A: rows in several groups, each row roughly a mix of its group's directions (one row in no group):
A (137 x 10):
[[ -8  -4   3 -33   2  -5  -6   9 -20  26]
 [  4  12   9  37  -8  16  19 -12  -3   2]
 [  4  -1 -27 -17 -16 -29  -7   0  13  -8]
 [  8  -3  23  25   0  26   7 -15   5  15]
 [-20  -6  32  -1  -5  -2   6  -5 -28   3]
 [ 25 -25  17  18  -2 -13   9   7  13  -7]
 [ -9   2  28  10 -24  13   6  16 -13  15]
 [ -6 -14  -9  32  12  -7  14  12  23  -4]
 [ 11  -9  -4  20  -2  29 -16  -8  24  -7]
 [ -3  -8 -15  21  16 -35   2   1  -7 -11]
 [-19  22 -23   4 -14  20  -6 -12 -15   3]
 [ -1  -3  41 -10   3  -2  -4 -18  10  12]
 [ -6   9  14  21  -5  39  -5  -1 -11   0]
 [  1 -13  12   2  28 -14   9  20   9  23]
 [-15  -4 -16   6  -1   1   1  10  39 -15]
 [ 10   0  13  32  -2  30   5  -5  -3  11]
 [  5 -22  22  17  16  14  -1  -3  20  17]
 [-12  -3  20   3 -10  23   2 -10   6  33]
 [ 21  -4  10  -8 -10  12   9 -29  16 -19]
 [-28  16 -18 -12   0   6  -7   6  27  -6]
 [-20   7  21 -25   1  13  -6  -4  12  23]
 [-23   7 -16 -18  20  -4 -14  22  -8  11]
 [ 20 -13  -5  -4  19 -35   0  10  -9   2]
 [ -6  11  11  21  -8   4  24  -1 -27  18]
 [ 15   8  20  -4 -10  12   3  -6 -37   8]
 [ -1  17 -30 -33  -4  -9  -4  -6  -1  -2]
 [ 27  10   4 -11 -11   5 -22 -17 -18 -14]
 [ -2 -11  36  -5 -10  22   2 -13  15   5]
 [-14   1  19  25  -4  29 -12 -11  -6  -6]
 [ 15 -21 -12  -4  34 -16  -1  -2   8  12]
 [  3  11 -25 -24  -5 -25  13  -4 -15   0]
 [  0  13 -25 -31 -12 -15   1  -9  -4  13]
 [-22  19 -21  -2 -18  21 -13   3  -9 -10]
 [ -3  19 -13  21   6 -20   2  -2 -31  10]
 [ -2   8 -11 -33  12  -6 -19  20  -8 -12]
 [ -1   4   9 -10   6 -34  19  12 -19  15]
 [ 25  -9 -14   5   6 -35  -4   3 -12  -8]
 [ 14 -28  20   0  16 -23   4  -1  15   6]
 [ -1   2  38  21  -5  17   6  -4  -1  12]
 [ -3  14  11  29  -8  22  18   3 -14  14]
 [-15   5  11   7 -11  13  14  15 -11  34]
 [ -4  11  -3 -23 -25  30  12   3   5  -4]
 [ 17   9 -39  -1  -2   2  -2  10 -16 -12]
 [ 18 -15 -10 -15  14 -30   1  12 -14  -8]
 [ -5   8  22 -16 -21  16  19 -17  -9  13]
 [-11  -4  13  10  -5  22 -10 -14  34  -1]
 [  8 -19  20   5   0   7   5  -3  37  12]
 [-11  13  -7  14  20  10   0 -12 -26  23]
 [ -1 -19  16  30  22   4 -13  -5   5  14]
 [ 27 -14   7   4  18 -11  18  20 -12  11]
 [ -8  23 -27  16  -7  17   0   3 -21  -4]
 [ 11  -8 -28 -28 -13  17  11   3  -5  10]
 [-24  22 -29  -8  -1 -14 -12  -2   9  -3]
 [ 18  -1   9 -22   3  29 -20 -13   5  -8]
 [ 24 -15  -9   1  22 -10   1  -1  30   7]
 [ 13  13 -30  23   9  -6  -2  10 -17 -14]
 [ 36  -4  17  14   6 -22   9  -2  -6   1]
 [-14  -8  18 -15  -3  29   0 -19   3  20]
 [ -7  21 -32  -6  12  -9 -13  12 -16  -8]
 [ 28 -14   8  21  13   0  -7 -23  14  -4]
 [  7  -1 -17  -8  16 -35  -1  22  -5   3]
 [ 24  -3 -18   2  23 -29   0   4  13   0]
 [-29  -8 -10   1  12  30 -18  -2   7   4]
 [-25  -1  29 -17   0   9  20  10   2   8]
 [  3   8 -16   8 -24  28 -11 -13   2 -19]
 [ -3   0  -7   9   2 -12 -10   3 -44   6]
 [  6  -2 -21  28  -8  12 -13   0   1 -27]
 [-15  17 -21 -29  -7 -10 -15  -4   3 -16]
 [  3   0  27 -17  -2 -21   9   1 -23  18]
 [ 11  -6  -8  25   4 -22  -6 -20  19 -16]
 [  2  -3 -26 -18   2 -12 -21   5  11 -26]
 [ 13  -4  21   0 -21  30  12 -14   6  10]
 [-18  15 -18  13  22 -26  -6  -3 -13   6]
 [ 25  -6  17  10  19  -2  11  -1 -28   9]
 [-13   7   9  14  -1  35 -12  15  18  -3]
 [ -6  13 -29 -14  11 -26 -15   3   1 -12]
 [  0  -6 -26 -30   5 -11   5  11  21   6]
 [  9   6   2 -10 -16 -15  28 -22 -10  19]
 [  8   8 -14 -27   7 -28  16   8 -13  -5]
 [-11  -6  19   8 -21  14   2 -10  32 -10]
 [-35   7   3 -15  17  -8   9  19   9   4]
 [  2  26  -1  12  -1  31 -15  -9   3 -17]
 [  4 -20  20  -3 -23  18  21  -5  -6 -17]
 [-31   3  14  13  -9  21  -6  17   8  14]
 [ -3  13 -29  11  19  -4 -24  15  -4  -9]
 [ 21 -16   0  10  10  -1   1  19 -13  31]
 [  7 -15  19  25   0  21   5  -9  21  13]
 [  9 -16  27 -18 -12 -17  23  -1   5   7]
 [  4 -19   0  27  30   5  11   1  -1  16]
 [ -5  16  -8 -33   1 -12   3  10 -25  12]
 [-12  23 -22   0 -15   0 -13 -10   4 -27]
 [  3 -14   9  32   4   9   7  29 -12   3]
 [  0   4  10 -32  -8  13  22 -13 -14 -12]
 [ 18  -7  -9  -4  16 -27  10  16  13 -20]
 [ 26   3   1  30   4 -24  -4  -1   9 -12]
 [-22  17 -23 -28   6  -6  -5   9  -7  11]
 [-27  23   1  15  20   6 -20   1  -7   7]
 [-32  21  -8 -15 -23   6   2   5   7   0]
 [ -6  -2  -4 -19  15 -26  13  26  -5  15]
 [ -3  -3  14  36   2  17 -11 -17  14  -6]
 [-13   7 -24  19  17  -2 -25  -8   9 -14]
 [ -9   3 -24  15  16   8 -16 -12  28  -9]
 [ -7   5 -12  -9  14 -43  -5  -4   7  -2]
 [-17   4  18  -6 -24  32   8  -2   9   1]
 [  6 -15  -8  38  -3  12  -6  10   8 -17]
 [-23  19 -18 -26 -11  -6 -13   7 -13  -4]
 [-25  -3  20 -15 -17  25   8  -5  11   0]
 [  3  -5 -14 -13  18 -11   2  -5  39  -7]
 [  8  19 -19  -4 -17  12 -15 -12 -26  -9]
 [ -8  -6 -21   5  27 -17 -11  23  -4  12]
 [-19  21 -27  -8   7 -11  -6  14 -18  -9]
 [-13   6  -3  22  -7  25 -19  -8 -24  -3]
 [-15  -2  12 -33  -6   6 -11 -11  25   3]
 [-28   3 -17   2  -2  24   4   8  26  -2]
 [ -2  -1  30   0 -20   9  13  10  27   7]
 [ 37 -18 -18  -6  11  -6   0  10  -2   6]
 [ -2  -2  31  -4   2  10   7 -26  -6  24]
 [  5   7 -30 -11  -2 -11 -15  -2   4 -30]
 [-24  -1 -18  12 -11  28   5  -1  22  -4]
 [ 17  -7   5 -13  13 -18  11   9 -32  12]
 [ -8  -1   1  24 -11  28  -8  -4  28  -2]
 [ -5  19 -15  23   2  11  12 -31   7   0]
 [ -1   3  22 -16 -22  19  22  -9 -12  12]
 [  2 -16  33  28   8   9   9  -7   3   4]
 [  1  -2   1   9  16 -35  15  16 -15  12]
 [-15   9  29  -3   0  26  -5 -12  -9  18]
 [-13 -17  -7 -31  13 -25   5  -9  -8  -1]
 [-10  16   1  30  18  28   5   2  -2   3]
 [  6  10 -22 -11  14 -32  -7  14 -13  -3]
 [-11  14 -29  -2  21 -17 -17  13  -7   0]
 [-14  27   8  -7  -8  17   6  -2 -26  17]
 [-22   2 -10 -24   8 -16 -17  -3  14 -21]
 [ 30  10 -21   1   0 -27   1  10  10  -6]
 [  6  -6  13  18 -12  -9   5 -19   5 -35]
 [ -8  11   2  20 -17  36 -13  -4  -5  -3]
 [ -4  17  39  -1  -1  17 -11   9   5   9]
 [-10   8 -16 -11 -23  20 -10 -10   5  27]]

one row of each group, then the others: which group is each in?
[  5   2  -6 -24   7 -29   8   6 -28   2] | (89)
[ -4  -2 -23 -26  17 -23   6   8  16  -2] | (76)
[ -1   9  -7 -24  22   9 -15 -10 -21  19] | (88)
[  5   2  23  35  -3  18   3 -13   1  12] | (37)

[ 22 -10  26 -10  -8   4  20  -9 -22   4] | (76)
[ 27 -30  19   2   8  -7   8  10   9  -6] | (88)
[ -2 -19  12 -10 -10  -8   2 -23  28 -17] | (37)
[ 11  -4  34   0  -6  24  -7 -22   2   1] | (88)
[  4 -23  34  -1  -7  11  11  -1  22   1] | (88)
[ 15 -12  22  23 -11  26  12  -1  -2   8] | (37)
[ 22  -1 -14  24   3   3  -3  -9  12 -30] | (89)
[ 11  -7 -22   1  17 -34   0  14   2  11] | (37)
[-20  24  -8  -9 -11 -20  22   3  17   1] | (89)
[  3  -2  12 -35  14 -24   1 -15   7   0] | (89)
[ 18  -4  23  26   8   5  24 -11   1   9] | (89)
[  5 -24  20  -2 -13 -11  10  -8  13 -28] | (37)
[-22  -1  17  26  -6  20  -6  -2  19 -10] | (89)
[ 16 -11  16  -8  13 -31  17  11  -4  12] | (76)
